Each row is where one point has got to under a steady rotation. How many ticks took it there?
The counts run from 0 to 198.
[-0.20  0.30  1.09  0.29  1.42 -0.62 -0.51  1.16 -1.83  3.04  2.89 -0.73
 -1.19 -0.05 -0.49  0.44 -2.51  1.27 -3.39 -0.23 -1.58  2.09 -0.86  2.65
 -5.24  1.08 -1.34  0.45  0.18 -2.79 -1.28 -0.17  1.97  0.84 -0.65 -0.13
 -2.70 -4.49 -1.25  1.46  0.00  4.71  1.62 -1.38  0.20  0.45  2.53  2.77
  5.20 -0.63]	18
[-3.04 -1.07 -3.59 -0.48  3.26 -0.40  1.65  2.52  0.72 -0.84 -0.81  1.36
  1.49 -3.92 -0.92  0.48 -3.00 -0.77  0.29 -1.87 -0.16 -0.32  0.55  2.76
 -3.61 -1.13 -0.77 -2.08  3.56 -0.65 -3.30  0.05  0.29 -0.80 -2.37 -1.37
  2.89 -2.04 -1.08 -0.28 -2.53  1.09 -2.16 -1.30 -2.44 -0.83  2.68  4.25
  0.72 -0.93]	141
[ 1.30 -0.91 -0.54  0.74  0.65 -0.44 -3.03 -2.29 -1.13  0.23  0.61 -0.99
  0.75 -1.72 -4.76  3.26 -0.28 -3.51  1.24  0.00  1.21  1.91 -2.42  1.24
 -5.09 -1.68  1.83  0.27  0.38 -1.95 -3.28 -0.81  1.60  2.39 -4.15  1.05
 -0.36 -2.66 -4.07 -1.88 -0.28  0.46 -2.10  2.09 -2.43 -0.84  0.06  1.70
 -2.34  1.97]	153
[-2.07 -2.62  1.46 -0.31  1.31  1.03 -0.54 -0.23 -0.37 -0.60  1.15 -0.01
  2.39 -0.75 -4.01  1.40 -1.30  1.16 -4.45 -0.09  3.04  2.14 -3.27  0.34
 -2.87  5.97  2.56  3.04  0.11 -1.23 -0.15  0.10  1.72  3.23 -0.02  2.58
  1.27 -0.16 -2.08 -0.31 -0.62  1.36  0.74  1.22  1.51 -0.98  2.31  2.13
 -1.61  0.81]	123
[-1.37 -2.01  0.43 -1.20  3.23  0.90  1.85 -0.34 -2.56 -0.84  3.46  0.99
  1.56  3.14 -0.05  1.96  3.13  1.02 -1.93 -1.97  0.15 -1.62 -1.07 -2.70
 -3.40 -2.33 -1.04 -0.85 -2.60 -1.55  0.25 -1.10 -0.33  0.04 -0.12  3.78
 -0.25 -3.23  1.84 -4.43  0.72 -2.22 -1.99 -3.86  2.72  1.14  0.47  2.42
  1.03 -2.44]	103
[-0.27 -1.64 -1.14 -0.55 -0.95  1.59  1.40  1.19  0.59 -1.52  1.08  4.12
  1.38 -0.20 -2.93 -1.40  0.98 -2.36 -2.82 -0.45  1.61 -0.65 -1.03 -0.96
 -3.70 -0.75  1.42 -1.05  2.62  3.35  2.41 -1.08  1.29 -0.21  0.68 -0.60
  1.51  0.40 -5.87  1.05  0.58  1.88 -3.96 -1.43 -3.75 -0.29  1.86  3.43
 -1.72  0.20]	65
[-0.48  1.49  2.28 -0.24  0.59  0.13  1.09  3.54  1.33 -0.82 -0.32  1.81
  4.42  1.05 -2.31  4.01  0.34  0.49 -1.57  1.04 -0.58  1.13  0.69  0.06
 -3.48  0.58  0.96 -0.48 -0.50  0.73 -2.10 -4.45  0.61  2.30 -0.90  2.20
  0.64 -3.05 -1.60 -2.23 -0.25  4.54  0.46  1.74 -2.10  0.38  1.66  1.78
  1.04 -5.27]	48
[ 0.27  0.37 -2.11 -1.46  1.24 -0.92 -0.88 -1.05 -1.03 -0.83 -0.23  0.17
  3.09 -3.02 -4.39  1.37  1.30 -4.75 -0.57 -0.09  1.58 -0.36 -2.68 -0.08
 -2.82  1.06  2.00 -0.83  1.30 -1.41 -2.70 -0.84  0.89  1.58 -4.52  1.99
  2.78 -1.83  0.06 -3.24  1.96 -0.20 -2.08  1.20 -3.40 -0.82  0.35  1.55
 -3.70  2.92]	151
[-1.44 -0.22 -0.75  1.55  0.50  0.31  1.28 -0.58  0.38  1.32  2.63 -0.17
  1.32 -1.05 -2.62  0.69  0.56 -3.42  1.35 -0.10 -0.01  1.41  1.20 -0.44
 -4.13 -1.98 -4.12 -1.17  0.24 -0.27  1.64 -5.38 -0.25 -1.20 -1.80 -0.35
  2.66 -2.05 -1.78 -0.99 -4.00  4.59 -2.57 -1.19  0.11  0.46  2.35 -0.40
  2.10 -4.36]	169
[ 1.68 -1.06 -1.88  1.50  0.96 -0.28  0.69  1.95 -1.41 -2.39  4.41  3.10
 -0.68  1.08 -0.43  2.70  1.56 -2.89 -0.91 -2.51 -1.30  1.77  1.91 -1.01
 -4.12 -0.13  1.84  1.27 -0.17 -0.57 -3.17 -2.33  3.93  0.80 -1.73  0.48
 -2.54 -3.37 -0.19 -2.95  3.02 -0.91 -1.49 -1.48 -0.90  0.44 -2.15  0.61
 -1.26  2.40]	39
[ 1.69  4.51 -1.66 -0.04  0.37 -0.12  0.71  0.13 -3.66  4.49  1.52  0.42
  0.89  4.25 -3.43 -0.39 -1.33 -0.03 -3.89 -1.39  0.41 -1.65 -0.60 -1.34
 -0.63  1.14 -1.26  0.41  0.49  0.94 -1.19 -0.14 -1.44 -4.20 -0.53 -0.90
 -4.40 -4.54 -1.57 -0.32  0.53  1.17  0.49 -2.28  1.02  0.19  1.34 -0.19
  3.20 -0.35]	192
[-1.03  0.45 -0.31  1.88  2.61  0.08  1.76  1.73 -3.63  0.81  3.87  0.42
  3.18 -2.00 -0.30  1.19 -3.36  1.76 -4.02 -1.20  0.12 -0.64  1.09  0.44
  0.30  2.93 -4.39  1.17  2.89 -0.21 -4.75  0.30 -1.32  0.42 -2.59  1.54
 -0.57 -2.72  2.88 -0.09 -2.66 -0.87 -1.46 -0.58 -1.52  0.77 -1.52  1.07
  1.23  1.34]	25
[ 1.53 -1.56  1.02  0.89 -0.04  2.13 -1.78 -2.11 -4.73  2.69  2.12 -1.60
 -0.30  0.03 -3.71 -0.42  0.01 -3.08 -2.89 -0.52  2.95 -0.70 -3.47  0.24
  1.53  0.57 -3.58  0.58  0.84  0.47 -2.43 -0.68 -1.77  1.80 -3.03  2.98
 -0.96 -1.98 -2.90 -1.31 -3.89 -3.56 -1.08  0.45 -0.95 -1.04 -0.34  1.24
 -1.50  0.52]	89
[ 0.18 -0.91  0.58 -2.93 -0.46 -0.73  0.67  1.65  1.21  2.14 -0.72  2.17
  1.56 -1.11 -3.42  1.92  0.24  0.14 -0.23  1.36  1.09  2.92 -1.49 -1.00
 -4.29  2.89  3.46 -0.48 -1.68 -0.72 -1.85 -3.35  1.88  3.92 -3.11  0.66
  0.18 -4.47 -1.67 -2.32  1.18  3.15 -1.08  1.02 -2.57  1.26  0.02  1.82
 -1.77  0.79]	156
[ 0.73 -0.81 -0.69 -1.94  0.38 -0.09  0.96  0.34  1.00  1.92 -0.06  3.17
  0.40 -0.10 -2.34  1.65  0.09 -1.18  0.64  0.64 -0.09  2.86 -0.82 -0.97
 -4.45 -0.09  2.76 -1.43 -1.91 -0.51 -0.48 -3.07  3.16  3.22 -2.72  0.44
 -0.41 -5.46 -2.17 -2.75  2.58  3.78 -0.84 -0.04 -2.63  0.81  0.84  1.95
 -0.83  0.88]	157
[-2.29 -4.12 -1.34 -0.03  2.63  1.93 -0.11  1.11  1.40 -0.24  0.87  4.73
  1.05  0.53 -2.46 -1.14  0.20  0.43 -3.13 -2.95  4.59  1.17  0.62  0.86
 -1.27  3.69  1.46  1.47 -1.00 -1.76 -1.82  0.43  1.88 -1.15  0.08  2.32
 -0.47 -1.61 -2.29  2.18  2.98 -0.86 -0.45 -2.08 -2.14 -0.70  3.43  2.24
 -1.62 -0.82]	5
[ 0.60  5.19 -0.85 -0.42  0.92 -0.16  1.02 -0.07 -4.07  3.94  0.75  0.77
  2.97  3.28 -3.58 -0.85 -1.04  0.72 -4.79 -0.69  1.03 -2.85 -1.51 -1.67
  0.64  2.67 -1.22 -0.03  1.14  0.89 -1.43  0.74 -1.96 -3.91 -0.47  0.33
 -2.68 -3.48  0.13 -0.84  0.81  0.90  0.21 -1.93  0.53 -0.19  0.89 -0.05
  2.60 -0.28]	193
[ 0.65  0.74 -1.63 -0.88  0.79 -1.57  2.36  0.72 -1.69  1.13  1.55  2.59
  1.90  0.03 -1.63 -0.71 -3.89  3.53 -5.28 -0.89 -0.15  1.94 -2.95 -1.91
 -4.39  4.99  3.25  0.82  1.96  0.91  1.47  1.54  2.26  1.12  0.45 -1.43
 -0.93 -2.02 -0.72 -0.35  0.20  2.31 -0.57 -1.60  1.10 -0.43  1.32  2.74
  0.97  2.18]	128
[-0.10 -0.98 -2.01  2.17 -0.69  2.83  1.00  0.57 -0.57  1.15  3.53  4.07
  0.98  1.41 -3.16 -0.46  0.21  0.07  0.17 -1.81  3.73  1.29  2.50 -2.78
 -0.33  2.74 -1.56  1.81  0.36  1.00 -1.16 -3.06 -0.91 -2.66 -1.51 -0.75
 -1.24 -0.72 -3.69  1.26 -3.24 -2.06 -3.78 -1.23 -1.10  0.37 -0.51 -1.29
 -2.61 -0.06]	176
[ 0.43 -1.83 -2.19  3.23  0.66  2.34  1.15 -0.40 -0.16  0.89  3.06  3.81
  0.43  1.25 -3.11 -1.03 -0.45 -1.54  0.74 -2.73  2.85  1.47  2.60 -1.60
 -1.08  0.10 -1.88  0.73  1.63  1.21 -0.95 -3.01 -0.08 -3.31 -1.43 -1.37
 -1.15 -1.27 -4.85  1.53 -3.14 -1.25 -4.07 -1.31 -1.76 -0.76  0.51 -0.81
 -2.37 -1.26]	175
[ 0.73 -0.09 -0.83 -1.05 -2.21  1.69  1.30  2.61 -1.31  0.08  2.66  4.13
  0.06  2.93 -3.38 -0.10  0.48  2.31 -3.44  0.09  2.50 -0.88  0.38 -2.31
 -3.41  1.86  1.42  2.00  2.00  2.71 -1.13 -0.20 -0.35 -0.23 -0.12 -1.67
 -2.12 -0.21 -6.28  0.07 -0.77 -1.61 -4.16 -0.93 -1.49  1.53 -1.67  1.87
 -1.38  2.25]	68
[ 0.79  2.66  2.64  0.25  0.40 -1.05 -0.30  3.40  0.13 -0.86 -0.86  0.30
  4.51  0.39 -3.87  4.99  0.63  1.42 -1.60  1.61 -0.21  1.55  0.00 -0.12
 -3.70  2.14  1.57  0.75  0.09  0.14 -3.51 -3.81 -0.24  2.06 -1.54  1.10
 -0.08 -2.20 -1.74 -2.29 -1.38  2.88 -0.56  2.27 -1.71  0.62  0.21  0.88
  0.77 -3.98]	47
[ 0.80  1.58  0.43 -0.06  1.23 -1.20  0.44  2.57 -2.14  3.46  1.75 -0.13
  0.15 -0.47 -0.55 -0.06 -2.98  2.57 -4.25  0.11 -1.93  1.74 -1.24  1.54
 -4.40  3.75 -1.31  0.34  0.59 -1.73 -1.51  0.28  1.12 -0.05 -1.05 -0.26
 -2.39 -4.10  0.53  1.81 -0.59  4.09  0.79 -1.63 -0.12  1.23  0.90  2.68
  4.85 -0.47]	19
[-1.04 -4.04  2.23 -2.48  0.05  2.83  0.42 -0.86 -2.07  1.97  1.04 -0.63
  0.54 -1.04 -2.51 -0.19  1.75 -2.68 -3.25  0.57  3.12 -1.30 -4.37 -0.36
  0.58  2.64 -2.86 -0.78 -1.79 -0.01 -0.63 -1.81 -1.13  3.79 -3.10  4.04
  0.91 -2.27 -1.61 -1.17 -1.01 -1.43 -0.54  0.21 -0.95 -0.34  0.56  2.62
 -1.78 -0.75]	91
[-0.50  0.37 -0.16 -1.24 -0.45  0.93 -0.15 -0.59 -1.30  0.58 -1.37  0.68
  4.08  1.84 -7.38  1.46  3.84 -2.31 -1.60 -1.01  2.93 -2.01 -2.62 -1.47
 -3.61  2.75  1.62  0.59 -0.31 -0.38  0.84 -0.09 -0.89 -3.19  0.18  0.37
  1.24  0.38 -2.84  1.37  3.01  0.62 -2.52 -0.95 -1.39 -0.88  1.79  1.48
 -2.49 -0.16]	183
[-2.21  0.75  0.13  1.43  2.46  0.92 -0.20 -2.01 -2.95  2.93  1.86 -1.81
  2.81  1.40 -3.06  0.92 -0.27 -1.37 -2.74 -0.48  1.64 -3.40 -0.55  1.72
  0.67 -3.70 -5.41  0.01  0.96 -0.67 -2.18  1.34 -1.94 -1.88 -0.81  1.65
 -2.52 -4.21 -2.81  0.14 -0.06  1.30  0.60  0.35  0.68 -1.10  2.21  0.18
  2.75 -1.58]	196
[-0.41 -2.26  0.03  3.03  1.96  0.43 -2.48 -2.79 -1.97 -1.60  2.92 -2.21
  1.87 -0.17 -3.81  1.41 -1.86 -1.33 -3.19 -1.39  2.40  2.22 -2.88  0.47
 -2.67  1.61  0.88  3.44  1.46 -1.82 -0.67  0.82  1.33  1.98  0.33  2.93
 -0.41  0.34 -3.13 -0.95 -2.90 -0.47 -0.24  0.69  1.72 -2.83  3.09  0.68
 -1.35  0.51]	121
[-3.12 -1.67 -2.39 -0.11  0.59  2.85  2.53  0.35 -0.42 -0.15  3.34  4.09
  2.73  1.72 -4.34 -0.64  2.85 -2.78 -0.86 -1.98  3.74 -0.64  1.78 -3.48
  0.02  2.94 -0.47  1.31 -0.96  0.71 -0.11 -3.67 -0.09 -3.18 -0.90  1.77
  0.87 -1.05 -1.59 -0.38  1.22 -1.13 -2.70 -1.61 -0.62  0.53  0.31 -1.43
 -3.68  1.20]	178
[ 1.95 -0.44  1.03 -0.27 -1.01 -1.40 -2.30 -0.92 -0.37  1.27  0.59 -0.64
 -0.01 -1.64 -5.25  2.51 -0.50 -1.06  1.26  0.45  1.32  3.45 -2.27  0.64
 -4.96  0.86  2.28  0.88 -0.06 -1.83 -3.14 -1.32  1.39  3.38 -3.82 -0.11
 -1.14 -3.12 -4.24 -1.20 -1.50  0.66 -1.97  2.06 -1.17  0.14 -0.78  1.20
 -1.62  1.32]	154
[-2.36  1.97 -2.16 -1.40  0.92 -2.03  1.47  3.52 -0.92  0.05  0.04 -1.63
  2.05 -3.94 -2.49  0.47 -2.15  0.50 -1.82 -0.13 -0.79 -0.81 -0.85  1.36
 -4.72  2.80 -0.97 -1.10  3.44 -1.54 -2.27 -0.31 -1.54 -1.12 -2.25 -2.04
  4.05 -1.40  0.58  0.11 -3.69  1.26 -1.41 -1.72  0.26  0.24  1.72  3.37
  2.38 -1.02]	139
[-0.70 -1.39 -2.69  1.38  4.04  0.44 -0.35 -2.70 -1.41 -3.02  1.51 -0.71
  3.73 -0.24 -2.80 -0.42 -0.81 -3.10 -4.37 -2.45  2.52  0.29 -2.13 -0.29
 -0.05  1.38  0.80  1.31  1.77 -0.59 -0.07  0.18  1.31  0.26  0.32  4.33
  1.80  0.26  0.87 -2.01 -0.02 -0.98  0.08 -0.58 -0.41 -2.55  4.42  0.59
 -2.57 -0.26]	119
[-1.22  2.92 -1.12 -3.47  1.02  1.38 -0.15  0.69 -1.83 -0.27 -1.75 -1.79
  2.06  1.76 -3.45  1.32  2.58 -2.02 -1.93  0.67 -0.08 -4.02 -0.56  1.83
 -3.74 -3.65 -0.48 -2.00  0.99 -0.12 -1.85 -0.15 -1.74 -1.86  0.58  1.53
  0.61 -1.55 -4.06 -1.55  0.78  0.47 -1.45 -1.21 -2.56  1.08  3.07  4.10
  1.61 -1.44]	76
[-0.62 -0.69 -0.07 -0.06  3.98 -0.75  0.44  1.01 -0.50 -1.34 -1.83 -0.39
  3.21  0.79 -1.15  1.71  0.78  0.24 -1.81 -2.34  0.46 -0.46 -1.97  0.95
 -4.16 -0.54 -0.12 -2.16  0.31 -1.96  0.37 -0.75 -0.88 -1.20  0.13  2.39
  2.46 -0.98  1.25 -1.33 -1.81 -1.05 -2.07 -2.74 -0.26 -1.04  3.57  4.15
  0.96 -6.87]	108
[-1.63 -2.16  0.48 -1.34  2.40  0.56  2.50  0.37 -2.91  0.40  2.50  2.82
  2.85  3.43 -0.13  1.39  2.50  3.01 -2.52 -1.45  1.06 -1.51 -1.32 -3.24
 -2.15  0.57 -0.32 -0.08 -2.37 -1.17 -0.38 -0.28 -1.15  1.11 -0.55  3.64
 -0.25 -3.19  2.43 -4.19  0.56 -2.87 -2.59 -2.68  2.00  1.81 -1.00  2.33
 -0.19 -2.16]	102
[-0.51 -1.49 -0.64  1.37  3.98 -0.14 -0.31  0.06 -0.62 -1.73 -1.26 -0.50
  1.76  1.28 -0.60  1.48 -0.50  0.47 -0.83 -2.41 -0.04  0.60 -0.43  1.86
 -3.97 -2.30 -0.72 -1.13  0.65 -2.21 -0.55 -0.56  0.13 -1.21  0.34  2.33
  1.33 -1.05 -0.90 -1.20 -3.26 -1.04 -2.00 -2.76 -0.84 -0.99  3.93  3.51
  1.54 -6.92]	109
[ 0.42  1.45 -3.25  1.74  3.11  0.08 -0.66 -0.64 -2.78 -0.97  2.12 -0.09
  2.04  1.25 -2.47 -1.76 -1.90 -2.05 -4.71 -3.07  1.86  1.49 -1.56 -1.90
  0.52  5.59  1.19  1.98  1.03 -0.15 -0.77 -1.08  0.32 -0.88 -0.70  2.30
  0.32  0.52  1.94 -1.85 -2.87 -2.69  1.00 -2.80  0.71 -2.57  2.92 -0.92
 -1.29 -0.30]	117
